[[130 126 133 127 143 123 131 125]
 [129 130 128 129 139 129 136 126]
 [128 128 131 127 142 135 132 124]
 [124 126 118 128 111 130 127 131]
 [128 130 123 127 114 123 132 127]
 [125 128 135 129 136 130 129 126]
 [128 132 130 129 155 140 122 125]
 [126 134 129 127 121 132 126 129]
 [125 121 127 128 105 126 139 139]
 [127 123 130 129 108 131 127 133]
 [130 128 129 128 122 123 135 133]]
Read off the last entry, reading row by row.
A: 133
The entry in the top-left corner -> 130
Read off the entry directly above the largest entry.
A: 136
Read off the 2nd entry on the main diagonal.
A: 130
The smallest entry: 105
The second entry in reading order -> 126
Read off the second-last entry, reading row by row.
A: 135
Read off the smallest entry in the last row.
A: 122
Read off the entry directly below the largest entry.
A: 121
Read off the entry in the top-right corner.
A: 125
Read off the top entry of the column that holds the smallest entry.
A: 143
The third-last entry, reading row by row: 123
The smallest entry in the first column -> 124
Read off the last entry of the largest entry's row.
A: 125
The last entry in the row that holds the smallest entry: 139
Read off the smallest entry in the last column.
A: 124
Read off the smallest entry in the first row.
A: 123
Read off the entry just left of the smallest entry.
A: 128
The third smallest entry -> 111
Read off the entry just left of 111.
A: 128
Read off the entry just left of 114.
A: 127
Read off the entry just right of 155.
A: 140
The third largest entry -> 142
The entry just left of 140 is 155
Read off the second smallest entry.
A: 108
The bottom-left entry: 130
Read off the 5th-last entry, reading row by row.
A: 128

Questions about the array below.
1) Report the 2nd entry, reading row by row.
2) Report the top-left entry.
3) Report the smallest entry in the last column.
4) Report the third entry from the end, reading row by row.
5) Report the fourth-last entry, reading row by row.
6) Report the smallest entry in the last row.
7) Report the top-right entry.
8) Report the entry in the bottom-left corner.
[[153 128 117 140 102 122 142 150 151 146 140 118]
 [135 107 123 128 148 143 128 140 140 109 116 137]
 [135 148 138 125 113 117 144 155 154 129 115 116]
 [146 105 123 147 111 119 148 113 101 132 110 135]
 [107 150 111 150 147 112 110 154 144 145 102 130]
 [143 150 101 126 141 108 120 133 125 153 111 122]
 [128 140 114 116 150 113 107 123 130 103 110 139]
 [108 142 143 108 146 131 146 122 149 128 153 107]
 [105 114 152 139 140 105 145 123 102 145 115 134]
 [123 132 145 150 111 133 155 105 148 102 148 117]
 [115 142 118 136 129 121 126 110 122 107 147 124]
 [113 127 115 150 142 104 117 127 139 107 114 124]
 [106 119 106 102 135 128 133 101 122 124 147 113]
 [128 147 120 105 108 140 133 104 137 131 112 134]
 [105 129 124 148 122 131 153 145 123 142 102 130]]
1) 128
2) 153
3) 107
4) 142
5) 123
6) 102
7) 118
8) 105

[[130 116 135 130 123 131 143 129 122 126 123 132]
 [130 124 124 129 128 135 133 132 140 134 124 128]
 [129 126 126 128 128 132 131 130 134 131 126 128]
 [122 117 141 144 128 116 150 128 127 124 122 138]
 [128 112 140 129 124 134 145 134 119 126 119 135]
 [132 119 132 131 122 128 141 126 125 126 125 130]
 [124 120 135 140 124 124 144 132 120 125 125 133]
 [127 119 133 136 124 126 140 131 120 127 126 131]
 [124 119 133 139 124 125 141 133 119 127 126 132]
 [129 127 127 128 128 130 129 129 131 130 127 128]
 [123 120 136 141 123 122 146 132 120 124 124 134]
 [132 118 133 131 123 129 141 126 124 126 125 130]
 [129 126 125 128 128 133 131 131 136 132 125 128]
 [123 118 139 143 127 118 148 129 125 124 123 136]]
The largest entry in the last row: 148
The second entry on the diagonal from the top-right corner?
Answer: 124
The entry in the bottom-left corner: 123
The entry just left of the largest entry is 116
The entry just left of 117?
Answer: 122
The last entry in the row that holds the largest entry: 138
The entry just right of the smallest entry is 140
The second entry on the main diagonal -> 124
The top-left entry: 130
The entry just right of the largest entry -> 128
The largest entry -> 150
The last entry, reading row by row?
Answer: 136
The 3rd entry on the diagonal from the top-right corner?
Answer: 131
The first entry on the diagonal from the top-right corner: 132
The entry just left of the smallest entry -> 128
The third entry on the main diagonal?
Answer: 126
The 2nd entry in reading order -> 116
The entry just right of 145: 134
The entry directly below the largest entry: 145
The bottom entry of the column that holds the smallest entry?
Answer: 118
The 2nd-last entry, reading row by row -> 123
The entry directly above the largest entry is 131
The 5th entry from the end, reading row by row?
Answer: 129
The third largest entry?
Answer: 146

m =
127,133,118,136,124,124,136,128,138,115,117,118,126,118,123
129,124,122,129,123,136,137,116,147,111,124,128,131,129,126
114,132,127,131,117,121,127,134,132,127,119,134,125,122,126
123,133,116,138,124,122,137,129,135,119,117,122,127,119,123
114,131,135,127,121,132,129,131,123,130,122,141,130,140,138
132,129,104,126,121,141,136,115,124,114,121,134,140,125,130
Indices start at 0.
Give the entry just left of the largest entry.
Answer: 116
The entry directly above the smallest entry is 135
The entry in row 2 and column 0 -> 114
Give the entry at row 0, column 1.
Answer: 133
Give the entry in row 1 and column 0.
Answer: 129
Give the entry in the top-right corner.
Answer: 123
Give the entry in row 0 and column 0.
Answer: 127
The bottom-right entry: 130
The top entry of the column that holds the largest entry is 138
The entry directly below the largest entry is 132
The entry just right of the largest entry -> 111
Give the entry in the bottom-left corner.
Answer: 132
Give the entry at row 1, column 1.
Answer: 124
Give the entry just left of the smallest entry.
Answer: 129
The bottom entry of the column that holds the smallest entry: 104
